Each path below is one point turned by a fixed rotation once a step. After each direction that follows a path, write how fast that rotation turns it, in degrees a step (0 if it stays still).
Each turn is a multiple of 5 degrees from 10 to 175, or 0.
Each row of a path follows its step; steps can be skipped.
Path 1:
step 0: 18.9 -4.4 13.5 -6.1 4.0 11.1 -12.9 35.5 -20.6 3.7 19.0 -3.3 6.1 -6.6 14.6 -5.3 21.2 11.8 0.3 1.6 -18.2 -12.0 1.7 -19.1 28.9 -1.8 -10.5 16.9 -43.1 -13.8 3.0 -18.7 5.7 -24.9 -8.5
step 1: -4.6 -9.0 1.1 -11.6 2.8 17.0 -6.7 -1.7 -31.5 -23.7 13.7 -2.2 0.8 -5.9 0.1 0.7 16.9 -6.9 -35.0 -6.6 -33.3 -33.6 20.2 -15.0 24.9 -6.7 12.9 -1.8 -9.3 -23.8 21.4 3.9 6.7 -10.7 5.5
step 2: -40.4 -31.2 -15.0 17.5 5.9 -19.0 -5.2 -6.1 -20.6 12.6 5.5 6.4 18.6 -3.4 2.3 2.3 -0.1 -15.7 -29.4 9.8 -18.5 -22.9 24.1 -3.7 8.0 14.9 -15.2 -5.8 -12.3 -13.5 9.3 -3.1 15.0 -0.8 21.1
step 3: -25.9 -12.3 -21.3 5.4 -1.4 10.9 -3.8 13.6 -33.1 32.7 8.7 2.8 4.7 0.1 -6.8 -2.8 2.0 -7.0 -6.2 22.7 10.7 6.1 24.9 -15.9 10.9 28.4 -17.1 11.7 -8.1 12.5 -3.3 0.1 23.0 -30.8 -17.7
step 5: -17.9 17.6 -6.5 -15.2 13.0 -12.7 -19.2 13.6 3.4 -5.5 28.8 -23.4 1.1 -15.4 13.8 -0.7 23.7 -14.1 -32.4 -25.2 -17.7 -1.9 12.4 9.6 2.9 6.4 -39.6 11.6 -13.6 10.3 8.9 -6.9 11.3 13.3 -7.8
step 6: 2.7 20.0 -11.4 -10.3 -10.7 -7.9 -18.3 15.4 -9.0 8.8 17.3 7.3 6.3 1.3 -20.0 13.2 -1.8 -5.5 -32.2 1.3 -29.5 -20.0 22.6 20.7 21.0 -5.6 -36.3 -11.3 5.1 22.1 -10.1 1.0 -0.3 -23.7 -4.3
step 7: -17.3 -0.2 21.1 19.6 -2.8 23.5 -36.9 10.6 -1.8 21.2 -5.5 35.2 9.3 -16.6 -9.0 -3.0 7.6 -3.8 -20.0 -9.9 -19.2 -11.1 -0.3 -8.5 16.6 6.8 -23.0 -21.0 -4.8 8.7 -22.2 4.9 -8.1 -21.8 2.6
step 8: -15.4 -30.4 13.0 2.9 15.0 34.8 -26.8 15.0 -20.4 1.2 -4.0 -4.6 4.1 -23.7 -2.6 -1.3 41.6 13.7 13.0 -16.3 -11.9 -4.7 15.3 9.2 -3.9 12.9 -27.8 -7.3 -9.6 -6.1 -2.7 -15.1 -2.7 -11.5 -9.3
step 9: -15.3 -30.8 -21.2 -18.2 -18.8 11.9 -13.0 19.8 -13.0 -19.0 10.2 -22.5 -3.2 10.7 -25.5 -1.7 13.4 -8.4 -1.0 -12.1 -17.8 -3.9 2.5 11.8 27.5 5.9 -19.8 -10.5 -18.8 -29.8 1.2 -20.8 -6.9 -12.3 -8.3
step 10: -10.4 -21.9 -20.1 18.6 -16.8 0.6 -10.5 13.0 6.8 -8.6 3.3 -1.1 3.6 -7.3 -18.2 -16.4 -11.8 -8.3 -30.5 -3.3 -38.8 -8.1 -13.8 -13.9 16.5 3.3 -9.8 2.3 -40.8 3.5 16.6 -6.0 23.1 -11.4 -12.9
step 11: -13.9 -23.5 -7.1 9.1 -4.0 23.9 -8.3 -4.6 -25.8 -9.3 6.2 5.6 12.2 8.1 9.4 -9.9 11.0 10.8 -38.5 19.2 -14.4 -24.0 -6.5 -4.2 -9.9 10.2 -16.7 10.3 -11.7 40.3 19.1 -1.1 9.8 -20.6 -4.8
step 12: -34.0 -12.2 13.6 -7.1 6.5 0.4 -7.4 1.9 -32.7 1.1 2.7 -8.2 -4.1 21.4 13.2 -9.5 9.4 -9.4 -24.0 0.2 6.3 -28.1 -6.0 -4.1 10.6 29.0 -20.6 25.8 -12.2 5.3 -26.6 -7.9 -21.5 -20.0 1.5
Speeds:
-10.1 -2.6 5.7 2.3 3.6 -11.9 -3.7 -0.9 11.3 4.4 0.7 0.5 7.7 -11.0 2.3 -12.1 -3.2 -4.2 1.0 -5.0 5.0 2.5 0.4 0.8 4.1 -3.8 6.7 4.5 -10.6 2.9 1.0 -9.2 -7.2 -4.1 3.4 -> 140
4.5 -4.1 0.4 -0.7 12.0 1.2 5.6 1.0 5.0 10.5 -2.7 -9.4 -5.8 -12.5 6.4 7.6 -4.5 4.1 6.1 1.5 -9.3 -2.0 3.7 1.0 -3.8 3.4 -2.4 3.8 -5.3 5.7 7.0 5.1 3.0 -5.4 -11.4 -> 140
5.5 -0.3 -0.1 1.5 2.8 -3.7 6.5 10.4 2.4 -0.1 -3.2 3.2 -10.0 -0.7 -2.8 4.8 5.1 -9.0 -9.8 4.9 0.5 7.4 1.8 -6.0 -16.4 0.1 4.7 -4.9 0.6 -1.1 2.5 -10.3 -11.4 -4.3 1.9 -> 0
8.6 -1.4 -10.2 -2.0 0.2 -0.1 6.9 -9.2 4.0 0.5 -7.3 0.4 -3.7 0.3 -3.5 1.0 11.5 -10.2 1.5 -6.1 -5.0 2.1 3.2 -4.6 11.5 -8.6 -7.8 10.3 -3.4 2.5 4.0 1.3 -4.9 4.6 7.7 -> 85
8.9 4.0 -1.9 -6.5 -2.3 -2.6 -6.6 11.1 1.4 -10.0 10.5 -9.4 -3.3 -0.9 2.4 -2.3 3.8 -3.6 6.3 -6.5 3.5 7.1 -4.7 0.2 2.8 -1.5 1.5 2.2 -7.1 -12.9 8.1 -0.6 2.0 4.4 -10.2 -> 80
15.8 12.3 14.7 -2.2 4.6 -7.8 -6.1 -0.1 -1.5 -0.9 3.1 1.9 -0.1 1.5 4.3 3.2 1.7 3.0 -6.9 0.7 0.9 -12.0 -4.0 1.4 2.2 0.2 -5.7 5.9 -3.1 6.6 -6.9 1.1 -9.0 0.2 0.7 -> 55
1.1 -4.7 8.6 1.1 2.5 3.6 -2.0 0.2 -2.2 2.6 2.7 -3.6 0.8 -3.3 0.5 9.5 0.9 2.5 -16.7 3.8 6.5 13.0 12.6 0.9 13.8 -2.7 -3.0 -5.8 -5.9 -1.5 -0.6 -1.8 6.8 3.3 1.1 -> 10
